Each row is where one point has got to under a steady rotation. How many ticks took it there?
The counts run from 0 to 522.
[ 48 -11 -20 -25   6  16  17 -16  16  21 -10  21 -16   2 -19  33  -3  31
  11   6 -23 -10 -17  -3   3   6  16   5 -24   6   0  29  24 -12 -13   0
  -5 -28 -10 -12  24   6   3  14   0 -21   6   4  34  -6  14 -13  24 -38
  15]  162
[ 17 -17  -4  10  26  10  17   1 -13  -5 -10   0   1  -3 -13  -5   6  17
   4  34 -14 -12 -10 -23  14  19   1   4 -48  18 -23  32 -26  16  -4 -16
  16   3  14 -14  -5  -1  25   2  23   1 -24   0  43 -28  -6 -30   9 -29
 -10]  325
[ 30 -22 -12   3  -2   4   8  -2   3  16  10  30   5 -23 -13  24   4  13
  22  30   0 -13  -9 -14  12  32   2   4 -30  16   1  23   2  -3 -43 -11
  12 -17  19  -4  10  -3  23  12  35  -7  -4  -7  45 -13  23  -9  25 -16
  15]  171
[ 23 -11 -12 -21  12  19  37   7 -12   9   4   8  -6   9 -17  13   4  17
  16   6 -17  -2  -1  -4  14  21   9  13 -29  33   2   5 -18 -11 -29 -23
  27 -18  27 -10  -1   2  34  20   5   9   5  30  51  -8  -7 -32   3 -13
  -9]  412
[ 25 -12  -1  15  -2  -3  26 -19  -6   9  -3  19   2 -14 -34  17  -1  47
   2  38  18 -16  -6 -16  11  16  16  26 -36  15 -10  18  13   9   0  14
   6 -38 -13  -3  -9  18  10  14  11  -7  -4  -9  20 -28  24  -2  15 -29
  -2]  232
[ 41 -15   1   5  18   5  29 -12 -13  -8   6  30   1 -14  -4  36  -2  34
   7  15 -21  -2 -23   6  12  33   0  26 -26  -1 -16  22   2   7 -14  -8
  11 -10   6  -3   7 -16  37   3  26 -20   2   7  42   5  26 -11  24 -10
  14]  220
[ 39  -2 -10   2  17   8  36  -7   3  17  -7 -11 -22   7 -29   0   4  43
  -4  12  -9  -8   7  -6   2  13  18  19 -28  13  -2  16 -17  12   4 -10
  24  -9 -13 -11 -10  14  13  17  -9  -9 -16  26  38 -29  -9 -38  -6 -29
 -12]  352
[ 16   8  -2   5  25   4  40   7 -15  -5   3  17 -23  -5 -32   4   4  35
   6   9   4   8  17  -1  14  30  16  22 -36  31 -11   1   2  11   8 -14
  27  -6   3 -13 -22 -20  12  18   3  11 -15   8  49 -10   9 -12   7 -22
 -10]  15
[ 32  -7   5   7  12  -4  30 -26 -14  -9  10  37 -16  -5 -11  19   3  41
   9  19  -1   8 -18   2  14  39   6  26 -29   7 -21  19   0   9  -7   8
  24  -8 -10 -18   4 -12  27  -7  27  -8   0   9  26  -8  25 -10  23 -10
  13]  236
[ 28  -6  -8 -24  21  10   9  -9  10   7  -5  13 -15  -2  -5  12   3   8
  34  13  -4 -16 -13  -8  17  45  -4 -13 -42  14 -17  13  -3   4 -19 -16
  15   9  18 -29  15 -18   0  15  20  12 -18 -16  46  -7  20 -21  28 -25
  10]  86
[ -3  -7   2 -18  37   0  16   1   2  -2 -13  14  -5  -6 -15  10   3  10
  15  19   1 -12  -2 -19  25  28   6  -4 -58  34  -9  21   4  15   4 -16
  -8 -18   9  -7   1 -10  -1  23   9  13  -5 -10  45 -30  12  -5  21 -44
  -1]  37
[ 43 -22 -27  -9   5   4   5 -32  25  20 -15   2 -26  -1 -16  16  -7  29
  11  13   3 -20 -20 -28   5  21  13  -2 -30  10  -6  31  12  -2 -20  -6
  10 -17  -1 -15  22  12  14   3  10   0  -5  -2  24 -16  20 -16  22 -38
  13]  129
[ 36 -11  -6 -27  14   7   4  -6   8  19 -10  16  -8  10 -30  16  -5  21
  15  22 -12 -21   1   6   1  24   8  10 -26  26   3  19  -1  -8 -29   8
  20 -28  -7  -6   1   9   2  22  -7 -10  29  12  54 -31  -7 -24  21 -18
   5]  142
[ 33 -13 -15 -24   5   9   4 -24  19  19  -5  18 -32  12 -27   2   2  25
  11   7   1 -19  -5  -9   6  36   6   5 -24  29   4  15  -5  -1 -31   2
  28 -32  -6 -13  10  10   3   3  -3   1  19  13  40 -34   2 -25  15 -21
  10]  126
[ 14  -8 -19 -21   0  17  28 -15   1   3 -16   9  -8  14 -37  18  -8  29
  17  22   3 -14 -14 -22  11   8  22   6 -40  34 -15  14  27 -10   2  -1
   7 -40  16 -17   1   2   8  19   4  20   1  -5  23  -3  23  -2  21 -35
  -9]  468
[ 17   3  -8 -14  17  12  25  22 -11  13  -1  18 -15  15 -24  -5  15  20
  25  21 -16   9  12   1   7   5  15  -6 -41  35  -8  23  -7 -10  -6 -13
  24   4   5 -24  -7 -10  11  12   5   4 -13  20  55 -22  -9 -28  19 -35
 -13]  377
[ 13  -8  -4 -38  25  14  32 -10  -2   2  -3  32  -1   3 -14  33  -1   8
  19  10 -15  -1  -9   5  28  29   8   6 -39  30  -8  10  14   0  -8  -6
  -3 -25  13  -5  14 -12 -10  30   6  -6  11   2  42  -2  25   0  28 -34
   9]  482
[ 53 -14  -7  15   0   3  31 -15 -16  19  -8   6  12 -12 -33  26  -9  37
   1  33   2 -13  -8  -8   7  10  24  33 -18   9 -10  15   1  -3 -14   6
  22 -22   0  -3 -10  21  16  26   7 -23  -3   4  29   6  21 -13  15 -18
 -14]  199
[ 19 -19 -10 -21  31  22  15  -7  -7   1 -25   1  -6   9 -12   4   0   1
  11  11 -12  -7 -12 -22  23  23  11  -3 -49  29 -27  27  -7   5  -9 -20
   7  -2  25 -20  11  -7  -4  16   4   3 -14  -8  46  -5  11 -19  19 -46
 -10]  71
[ 49 -16 -18 -22  13   7  14 -36  25  21 -11  -7 -17  -3 -12  23  -7  26
   9   4  -2 -31 -18 -17   9  39   0   5 -26   2   0  10  -7   9 -26  -9
  10 -18   4  -9  20  17   4  21   4  -5  -1   2  32 -13  14 -29  11 -24
  11]  111
[  3  -7   4 -19  12  18  22 -26   6 -10  -3  28 -17   3 -14   7   8  33
  10  10 -13 -10 -23  -3  17  34  -7   5 -47  11 -16  22 -10  22   0   4
  -2 -33 -11 -20  14  -2  -2  -2  11   2  -5   2  28 -44   2 -21  11 -29
  16]  296
[ 21 -25 -17 -29  17   4  31 -13   0  11 -23  -5  -1  14 -17  29  -5  20
   5  19  -4  -7 -17 -26  14   4  19   5 -39  30  -5  30   8 -11   0 -10
   0 -25  16  -3   9  19  19  23   2   2   6  23  23  -7  13  -9  24 -47
 -13]  434
[ 18   5  -3 -31  -7  26  26  -9   4  11  10  13 -14  14 -15  10  13  25
  36  10 -18 -12 -15   1  15  29  -2  -9 -44  11  -1   4 -16  -3 -19 -12
  11 -14  11 -34  19   7   2  16  10  15 -15  14  37 -26  -1 -41   6 -21
   6]  363
[ 29  -2 -11 -12   9  17  39 -35   8   1  -6   2 -32  -2 -15  17   0  32
   8  -6  12 -10 -11 -20  22  35  14  10 -40  13 -16   1   3  14   3 -15
  10 -18   8 -23  14   2  -3  16   3  16 -28  -5  16  -3  28 -16   4 -36
   3]  44
[ 42 -18  -6 -26   1  15  27 -27  -3  16  -4  27  -7  13 -12  30   1  20
  12   4 -15   3 -27  -1  17  20  15  15 -22  15  -6  24   2 -11 -23   6
   5 -27  -3 -12  30  16  -2  13   5 -27   9  20  26   3  21 -13  24 -32
   8]  178
[ 61  -7 -19  -1   7   7  12  -8  -7  15 -11   2 -23  11 -23   8  -6  28
  14  19 -10  -6  -7  -5  -2  19  16  12 -17  12 -19  18  -3 -17 -18  -5
  46  11   6 -27   2  -7  21   7   6  -6  -6   8  43  13  14 -29  22 -18
  -9]  133
[ 40  -8 -10 -29  10   1   8 -17  25  24  -6  20 -18   4 -19  28   0  29
  22  12  -5 -17  -9   3   5  30   5   0 -29  11   9  20  11  -2 -21   7
   8 -25 -15 -11  18  10  -2  14   0 -13  16  11  38 -26  11 -17  28 -31
  18]  144
[ 45  -5  -6  -7  29 -11  30 -13   9  18   3  -5 -22  -2  -6  22   8  36
   9   8  -8   0  -3   1   5  32   4   8 -31   0   4  15 -17  11  -5 -19
  21  10 -10 -10   8   7  24  16   9 -15 -12  36  32 -21   6 -35  12 -28
   7]  371
[ 32   1 -13 -16   7 -14  30 -18  14  13   4   7 -37  15 -18  21   4  47
  22  14   8   6  -5  -4   4  23  12   4 -31  18   3  13   4  -9  -1  -5
  33  -3 -11 -24   4   4  30   7   6   9  -2  36  21 -21  14 -22  20 -27
   5]  404
[ 42  -3 -10   3  -7   2  20  -4   4  17  20  33 -15 -19 -21  22   3  30
  22  16   0 -10   0   4   7  39   4  16 -16  15   6   6   5  -4 -37  -4
  30 -16   3 -10   6  -6  21  12  24  -5  -3   0  50  -6  22 -16  18  -3
  19]  169
[ 33   8 -17 -15  -1  -6  40  -2  13  20  17  14 -22  -6 -15  34   7  36
  35   9   1   1   3   1  10  22  15   0 -32  11   4   2  19  -9  -5 -19
  13  -3   4 -17   8 -10  17  27  12   4 -19  13  32  -3  31 -10  24 -32
  14]  423
[ 41   5   0   7   7  21  42 -23 -11  -3   4   5 -20  -2 -16   7   6  49
   7   6 -10  -6 -14   4   8  35   0  27 -31  -6 -23   0 -18  15   4  -6
  25   1  -2 -30   0  -6  13   6  11  -4 -31   7  32  -7  12 -35  -2 -14
   0]  303
[ 29  -7  -1 -25 -10  20  16 -17 -13   0  -4  32  -2  21 -28  25  -1  34
  25  24 -15 -10 -27   5   9  23   7  13 -29  21 -15  13   4 -18 -22  20
  20 -39   5 -25  11   4  14   3  11   3  22  12  33  -7   9 -24  20  -8
   3]  193
[ 20  -8   9 -11   4  35  40 -13 -23  -8  -1  34   4   4 -27  11   1  29
  -3   5 -25  -7 -16  10  22  26   6  35 -28  20 -13  10 -13   9 -13   4
   6 -43   2  -5   2   1   1  13  -1 -15   6  14  42 -11  -1 -21   3 -11
  -1]  244
[ 21 -18 -18 -28  18  12  31  -2  15  17 -11  -3   3   0 -16  37   0  22
  11  10 -18 -19 -11 -17  10   7  13  -3 -40  22   6  23   8  -1  -8 -24
 -11 -32  14   4   7  18  23  28   4  -1   7  17  38 -24   3 -21  14 -40
   1]  416
[ 58   0  -8 -11  28  -1  13   0   0  17  -9  10 -20   6 -17  11   0  19
  16  16 -11  -1   6   9   1  31   9   9 -20  14 -11  12  -4  -7 -14  -5
  37  20  -4 -19   0 -17   4  17   3 -18  -3  10  55   4  11 -27  29 -20
  -1]  117
[ 13  -4   2  19  22  17  35   7 -16   6   6  24   6 -25 -18  -2   9  18
   3  21 -10  -4   6  -8  23  19   7  18 -45  15 -16  23  -9  23   2 -15
   0  -8   1  -5  -4  -8  -4  18  16 -15 -36 -14  50 -25  13 -12  14 -35
  -1]  290
